In the rows, 128 means zero.
The rows below come in pairs that one turn or mirror swaps. Which row does each named row swap with?
The rows were stretched afterwards, more along some directions than others.
k_192: [134 119 131 104 128 143 153 148 135 174 134 130 114 128 109 130 112 139
 108]
k_637: [113 126 147 139 110 133 131 136 151 131 121 114 130  91 160 122 151 135
 135]
k_161: [135 153 148  80  95 146 110  85 141 153 146 125 150 145 144  78 120 116
  99]
k_349: [121 105 121 101 133 127 170 127 132 159 137 114 117 135 123 137 118 144
 113]
k_703: [102 125 163 128 116 136 161  87 145 106 123 100 108 101 179 130 121 122
 139]
k_74: [123 127 137  79  86 113 150  76 131 148 133 113 132 158 132 107 126 125
  99]
k_355: [102 110 119  91 130 131 135 118 127 184 131 121 126 157 148  92 119 148
 100]
k_626: [138 156 147 119 101 148 143  81 160 125 143  99 112 144  91 102 122 120
  97]
k_317: [133 157 162 139 105 142 153  82 169 145 122  96 105 129 112 106 124 135
 105]
k_683: [141 140 124  91  90 140 152  96 125 157 121 120 131 159 126  95 136 133
  99]
k_851: [119 130 119  86 122 143 154 116 124 112 142 105 133 162 136  85 127 111
  98]
k_171: [141 146 135  79  93 130 128  81 128 167 148 122 126 142 126  91 128 155
  90]
k_116: [150 164 165 124 107 138 108  63 149 125 162 104 123 149 149 104 110 140
 104]
k_929: [136 138 137 132 133 150 102  96 125 121 164 109 111 138 145  92 123 135
 113]
k_335: [112 125 161 125 113 150 154  97 135 123 132 101 130 143 187 116 122 132
 124]
k_742: [134 129 139 127 118 147 137  83 163 172 132 109 106 148 115  69 128 110
 100]
k_835: [115 146 165 109  91 135 129  68 151 125 127 101 132 132 175  90 115 111
 113]
k_163: [119 118 162 124 106 119 133 114 126 133 129 133 129 115 179 107 120 132
 144]
k_528: [126 146 146  87 100 153 147 108 141 102 143  93 106 123 145 130 101 118
 111]
k_719: [104 103 143 120 113 130 149 123 109 132 118 112 132 130 190 128 115 162
 128]
k_233: [122 118 131 115 122 134 118  96 153 190 118 111 123 119 151 100 129 144
 101]
k_281: [111 134 170 100 133 146 129  80 161 136 151 101 118 129 153 110 101 134
 101]
k_328: [137 150 149 111 107 152 148  97 140  87 138 102 115 132 123 115 129 106
 106]
k_486: [136 131 123  94 111 150 116 113 148 167 143 113 120 152 111  74 115 146
  73]
k_57: [101  92 146 141 122 139 162 138 139 126 120 104 114 102 137 123 135 131
 126]
k_493: [126 102 135 136 132 129 116 111 139 159 111 118 123 109 153  96 142 155
 104]
k_814: [125 115 155 135 107 139 137 116 155 171 117 113 123 111 138 110 134 149
 105]
k_270: [135 124 114 110 122 148 126 104 134 164 157 117 133 175 110  73 143 139
  86]
k_427: [129 141 116  95 135 144 149 112 131 112 137 113 126 143 133 108 129 107
  99]
k_125: [118 112 160 160 105 151 152 100 155 143 120  89  98 106 148 114 142 133
 122]
k_531: [138 144 129 101 123 132 108 109 129 139 168 119 131 136 126 104  96 128
 120]
k_599: [109 101 147 155 110 128 174 117 141 120 117 100  97 135 142 133 119 137
 123]
k_487: [138 158 135  92  98 144 118  83 139 139 128 120 139 151 147  78 123 120
  99]
k_845: [108 105 147 118 143 123 157  94 129 136 145 110 126 151 145 121 103 147
 122]
k_88: [113 103 150  87  98 139 118 115 123 140 139 116 117 114 179 114 100 125
 106]
k_777: [ 77 107 159 120 105 138 168 101 137 119 127  90 103 137 192 125 103 141
 132]
k_297: [114 124 138 107 101 134 166  98 148 150 109 113 139 138 162 115 146 147
 103]
k_275: [115 131 157 124 132 134  98 114 143 119 156 107 112  98 146 115 122 137
 113]
k_241: [121 112 141  85 120 132 123 115 125 142 130 121 123 111 183 111 118 147
 106]
k_484: [153 153 131 119 103 129 126 104 122 141 148 106 114 128 114 107 132 165
 107]
k_390: [ 97 107 167 127 120 139 149  97 135 127 129 100 111 121 186 124  92 124
 132]
k_898: [141 156 150 112 133 140 141 108 143 117 117 122 102 118 128 113 127 122
 109]
k_146: [133 146 144 130 110 160 141  92 158 137 132  93  96 136 106 107 115 125
  91]
k_916: [140 142 119  69  90 145 144 125 142 168 127 120 134 137 120 104 130 132
  96]

k_88 swaps with k_192
k_835 swaps with k_317
k_898 swaps with k_74
k_241 swaps with k_349
k_233 swaps with k_281

